Each row is where one point has got to under a steady rotation. How many steps took it there?
The counts run from 0 to 464.
[130 131 112 152 117 150 148 117 149 135 143 131 157 160 156 118  90 134
  68 134 120  95 102 156 129 144 128 145 129 105 167  98 110 112 147  99
 190 143 132 166 166 108  78  80 131 181 102 160 136  93 126 125 163 123
 160 132 100 112 133 111 107 167 138 138  95 156 114 123 105 179] -> 218
[ 85 172  76 137  89 118 125 123 108 142 146 162 110 170 147  90 124 108
  74 137  85 122 102 112 116 158 160 152  99 146 119 120 161 148 119 122
 144 146  95 108 111 101 142 177  97 122 104 155 125  84 114  98 144 151
  99 183 119 143 124 139 124 150 162 125 156 101 141 150 156 121] -> 154
[167 142 118 140 146 126 124 156 146 179  83 137 111 103 132 153 138  73
  92 102 140  89 130 125 114 157 106 130 117 130 119 165 104 129 118  83
 152 137 112 180 150 138 139 146 129 147 130 183 198 109 123  83 151  85
 124 107  86 107 151 154 119 142  86 125  97 146 114 148 104 122] -> 40
[146 137  82 132 124 145  91 151 109 201 144 154 129 133 129 127 133 118
  90  92  87 162  98 151 118 160 147 124  84  84 100 124 159 154 108 121
 167 149 152  84 163  94 129 154 106 130 163 126 165 129 129  76 132 126
 141 137 100 130  95 105 138 186 110 116 116 142 136 162 137 134] -> 20
[150 136 130 111 163 118 132 127 144 176  90 145 115 119 119 120 157  96
 102  92 146  63  87 121  98 116 118 109 127 147  95 131  76 142  93 115
 133 110  83 182 139 103 120 105 125 165 119 116 159 110 120 110 127 102
 110 184 153 144 146 149 159 148  93 141  99 108 125 139  82 181] -> 51
[156 139  78 129 117 144  98 135 110 187 147 151 136 141 123 127 135 119
  90  96  89 161 103 141 117 171 142 125  75  82 104 103 160 138  99 123
 173 139 140  77 175  86 115 147  96 124 158 123 150 118 120  84 133 136
 133 155  98 125  99 109 127 190 120 119 110 129 139 166 133 141] -> 19
[146 104 116  99 149 105 154 132 130 193 141 121 132 146 158 110 162  89
 129  93 127 107 100 151  88 148 125  96 162  95  84 113 135 150 126 142
  98 127 126  92 133 137 155  76 162 148 122 127 130  96 106 117 173 113
  83 202 146 149 107 130 145 129  98 109  78 128 130 102 128 140] -> 186
[136 170 109 140 132 115 112 173 128 203 107 160  84 121 134 109 157  72
  80 110 133 123 108 134  94 157 116 133  95 126 109 149 116 163 104 129
 149 133 105 153 155 102 116 149 104 124 138 141 171 133 127  54 153  99
 111 141 100 137 146 152 150 158  96 133 115 113 111 170 145 112] -> 35
[150  97 113 109 145 106 165 121 122 170 157 111 152 140 170 115 127  83
 145  84 124 104 125 114 130 157 109  96 161  97  79  94 145 132 131 126
 120 118 149  88 159 144 168  82 149 134 144 145 150  74  99 131 161 116
  89 184 103 132 129 132 130 121 102 102  78 137 118 111 121 136] -> 183
[101 154  77 138 109 128 129 100 134 127 136 146 130 156 149  95  90 112
  74 134  76 111 105 135 134 149 167 146 128 101 144 131 138 141 140 100
 135 146 114  97 124 119 174 169 136 163  83 187 136  65 108 137 154 155
 108 155 123 122 122 108  82 138 163 131 150 138 154 114 157 142] -> 149
[112 129 126 153 116  95 114 136 118 192 155 157  84 106 150 146  95 104
 111  87 116 119 117 130  84 164 122  43 122 110 128 119 148  98  96 148
 123 138 133 147 132 121 111  95 105 120 158  82 118 128  93  82 124 139
 117 115 148 152 150 122 120 143 157 149 113  84 149 160 169 150] -> 104
[155 135 109 150  96 140 146 157 119 176 114 136 143 149 103 108 150 108
 114 142 135 121 106 168 131 124 143 159  90 117 140 126 148 115 131 126
 189 102 108 158 131  74  55 111  95 131 150 118 148 104 137  71 111  98
 155 167 111 132 100 133 120 192 124 112  83 133 102 149  98 147] -> 209
[110 137 122 129 127  83 171 153 148 172 140 133  75 119 147 109 126  74
 101 118 119 111 162 136 124 137 106  68 152 113 146 154 130  59 131 146
 130 130 136 132 105 128 164  92 130 125 142 157 127 123 102 102 138 127
  63 130 159 131 155 100 118 116 156 131 108 132  75 100 176 115] -> 115
[127 132  83 115 138 120 131 101 152 144 103 143 127 150  88 125 138 151
  65 122  89 107  94 144 124 105 160 120  89 122 144 129 108  96 119 105
 143 114  94 121  98 107 165 137 118 160 102 142  99 100 102 127 105 155
 105 190 192 140 110  95 117 154 170 141 122 121 112  90 125 180] -> 136
[141 106 123 103 149 106 164 132 131 187 143 118 127 145 165 104 156  82
 136  96 123 110 108 140 102 155 118  94 171  89  81 109 141 151 121 141
 106 128 125  83 141 132 161  77 155 141 139 136 141  86  96 121 170 125
  80 192 134 153 121 134 129 138  93 114  73 143 139 104 122 140] -> 185
[117  91  86 141 122 118 145 112 124 152 172 122 124 154 189 162  56 130
  86 101  95 122 127 127 126 163 108  80 149 129 134 121 118  86 156 127
 160 172 147 149 134 170 110  72 149 133 139 122  99 115 115 112 162 143
 132 110 118 128 161 112 121 143 172 138 110 126 117 127 148 177] -> 97
[154 136  85 147 129 139 100 125 126 180 145 151 141 113 143 126  92  96
  98  94 100 150 112 150 118 166 141 120 103  62 127 134 152 157 125 102
 160 132 157 100 204 110 133 153 130 140 136 153 172 109 132  93 160 111
 147 122  81 107 109 102 109 156  97 103 120 135 136 161 164 123] -> 23
[112 144 117 145 117 147 143 139 137 146 146 134 141 171 162 107 121 130
  49 136 109 100  98 159 131 144 129 141 132 119 142  97 103 124 145 120
 197 166 121 152 142  99  79  71 118 186 109 139 127 111 126 116 156 137
 143 138 116 126 142 115 130 183 148 164  97 159 115 124  96 178] -> 220
[115 135  90 115 118  95 162 118 135 125 149 127 117 172 172 115 130 106
  90 114  89 114 108  68 137 166  94 146 115 166  82 111 151 138 122 123
 134 141 111 134 137 163 143 112 133 128 133 173 133  84 107  98 175 136
  91 187  85 138 144 172 136 122 123  95 115 118 119 129 150 142] -> 168
[136 127  77 103  94 124 119 141 109 178 111 118 112 152  98 122 180 145
 101 108  83 160 141 132 137 125 150 122  71 135 126 136 162  80 101 129
 152 129 105 112  99 121 123 146 101 101 174 146 132 101 120  87 126 123
 103 174 134 134  70 126 109 156 108  74 109 151 125 146 147 133] -> 330
[117 154 122 146 119 137 128 122 112 137 174 137 130 112 177 127  90  89
  73 104 121  93 156 120 126 171 128  93 161 135 148 132 124  87 105 105
 168 175 144 154 164  95 115 105 111 167  96 174 159 111 144 150 168 118
 124  95  83  92 147 104 113 131 129 132 128 146 131 170 121 137] -> 233
[128 123  68 156 103 116 136 118  97 183 131 166 103 138 117 120  71  66
 140 138 118 116 110 151  99 130 155 120 113 118 133 163 156 115 144 128
 150 107 111 134 114 106 121 173 111  87 116  94 123 103 122  71  89 112
 135 162 137 137 158 125 126 151 187 134 151  71 109 152 151 122] -> 278
[159 109  82 138  97 144 156 112 115 157 153 147 112 124 147 129  79  70
 150 148 111 137 123 159 123 150 161 124 148  96 123 190 163  97 114 134
 154 148 122 133 135 109  85 141 158 142 134 123 170 127 154 105 151 116
 165 109  85 107  90  93  95 163 109 102 129 136 160 155 150 130] -> 404
[156 135 110 130 122 103 137 134 136 154  99 140 104 100  71 162 144 105
 113 115 118 104 159 116 138 128 134  89  84 121 161 158 133  33 100 103
 144  95 110 156  92 112 146 137  99 117 145 159 132 108  95  93  77 119
 103 143 153 111 117 112  94 137 155 112  99 124  96 122 123 134] -> 124
[132 135 109 120 134 102 176 123 168 142 103 135 111 117  99 109 115  96
  99 122  87 106 118 123 179  91 122 113 129  94 138 151 123  78 130  99
 157  91 135 127 115 120 178 122 136 150 157 170 153 106 110 119  88 136
 102 151 167 128 110  82  94 139 150 117 112 157  78  80 139 164] -> 130
[166  87  52 120 146 130 136  88  97 162 122 139 121 110 102 143  85  86
 147  79 114 124 122 132 143 121 144  89 131 127 103 147 119  76 112 112
 165 107 125 105 153 107 146 155 121  90 165  91 144 112 139 125  77 122
 127 150 144 118 149 100 134 169 150 123 124 102 132 156 106 167] -> 263
[127 179 117 165 127 100 127 156 129 178 101 173 109 105 125 117 171  86
  80 121 158  93 107 128  93 167 137 121 129 130 115 130 138 164 102 104
 115 115 108 175 130  89 118 138  97 142 104 159 162  97 123  91 143  92
 107 158 116 127 151 178 113 136 120 125  93  90 152 168 129 110] -> 364
[134 153 139 115 159 106 155 129 157 157 103 139 107 127 137  93 153  82
 107 103 148  69  91 109 116 127 103 123 137 140 102 115  87 128 104 127
 150  98  72 166 161 100 119 101 123 157 133 126 166  99 115 105 142 113
  89 185 129 145 167 157 146 159  99 149  94 115 116 132  98 168] -> 49
[112 123 118  88 102 115 150 123 121 165 151 113 123 132 153  90 127 118
 117 114  72 121 151 133 138 121 148  90 136 108 133 153 157  88 112 137
 115 133 142 110 103 129 166 114 155 155 136 175 140  97 119 132 165 125
  82 161 137 129  57  89 102 102  98  66 126 173 108 114 185 130] -> 321
[130 126  90 118 102 148 140 102  84 162 123 130 127 145 126 109 132  89
 142 131 135  88 132 165  95 126 188 114 151 146 132 146 125  85 103 146
 143 139  61 129  91  68  94 134 118 141  89 103 137  80 137 149 119 112
 125 174 140 121 125 121 124 166 134 132 128 107 178 161  84 150] -> 69
[128 137 105 108 111 121 124 122 104 158  95 131 118 112  97 112 128 104
 123 109 111  86 156 124 132  89 156 104  85 173 158 160 114  52 109 108
 159  97  89 165  92  92 143 167  94 118 115 136 132 104 122 115  79 100
 104 168 157 129 118 113 131 126 142  99 142 112  83 151 118 149] -> 452
[179 100  98 114 127 134 126 136  84 208 127 127 159 134 114 148 173  94
 149 100 147 112 144 168  77 153 160 101 114 104 112 132 154 118 121 124
 126 128 117 104 119 105 129 111 116 119 107 127 124  90 114 103 132  84
 112 188 125 118 100 126 144 137 114  95  75 115 124 147  91 108] -> 192
[129 115  90 163  99 121 155 134 132 155 109 139 104 150 143 151  61  74
 126 157 104  84 113 138 126 143 141 141 136 125 153 187 137 108 178  96
 141 143 118 167  87 170 148 152 154 133 105 163 146  92 105  81 118 121
 147 105 114 127 152 130  88 133 176 136 135 135 114 100 150 128] -> 285
[130 132  73 114 133 125 118  93 146 138 113 153 142 145  89 121 136 152
  72 114  90 107  98 134 123 109 159 122  73 126 149 119 114  99 113  98
 148 105 101 116 110 100 155 144 110 143  96 138  90  92  98 122  95 152
 113 198 183 136 109  99 122 150 178 135 127 105 108 110 119 177] -> 137
[175 121 101 123 128 136 155 108 108 127 140 147 162 121 110 152 153 101
 124 108 136  80 115 106 142 136 148 116 129 150  83 125 140  95  79 101
 146 123 108 139 123  81 103 103 107 148 119 120 147 102 138 135 100 111
 139 187 113 115 106 135 140 153 131 111  93 107 152 151  34 170] -> 383
[113 168  87 143  91 111 106 119 106 153 136 167 125 124 142 117 105 105
  97 125  80 118  99  89 125 150 151 139  86 144 106 157 179 159 104 108
 124 126 118 153 129 116 142 188 106 124 119 153 154  95 128  79 140 121
 128 161  91 132 102 158 112 124 127  81 160  94 149 173 172 122] -> 158
[115 136 129 103  90 116 142 130 109 165 161 114 129 123 142  96 116 101
 145 110  76 110 164 116 152 134 148  88 135 102 134 132 185  69 105 126
 129 131 148  92 109 112 170 122 128 137 148 173 152  83 105 129 135 128
  83 146 117 122  66  93  92 115 106  68 123 168 122 125 162 121] -> 319
[141 106  65 121 110 133 160 119 134 149 163 139 100 176 168 119 106  99
  97 149 112 146 116 144 103 152 107 132 105 144 126 157 125  84 136 164
 183 154  91 154 143 131  64 100 140 113 129 117 107 144 138  71 179 127
 134 143  95 126 143 109 159 165 142 122 123 109  92 139 159 143] -> 412
[112  99  72 125  90 137 181  96 121 135 123 119 109 163 170 106  85 103
 116 162 102 114 108 167 129 122 151 141 172 142 138 170 125  88 148 147
 154 155  79 166  87 141  77 110 180 152 122 138 138  95 154 125 167 124
 144 129 124 128 121 121  95 161 130 118 127 151 157 131 152 165] -> 80
[149 106  64 110 111 155 150  98  90 151 172 151 140 160 144 119 130  99
 117 140 118 128 123 169  86 144 172 115 137 129 100 142 145 101 102 157
 155 161  91 102 118  77  80 109 125 133  92 101 105 127 145 131 146 127
 140 188 122 125 102  93 162 167 145 118 126 104 149 154  94 154] -> 397
[114 165 135 149 114 136  98 146 113 183 152 170 131 113 151 113 114 125
  61 105 105  98  96 146 104 135 149  91 122 130 120 125 126 150  91 122
 161 152 140 175 154  74  76 106  95 181 122 101 146 136 145 104 133 115
 151 129 127 138 120 118 146 164 125 140 125 119 140 179 120 173] -> 226
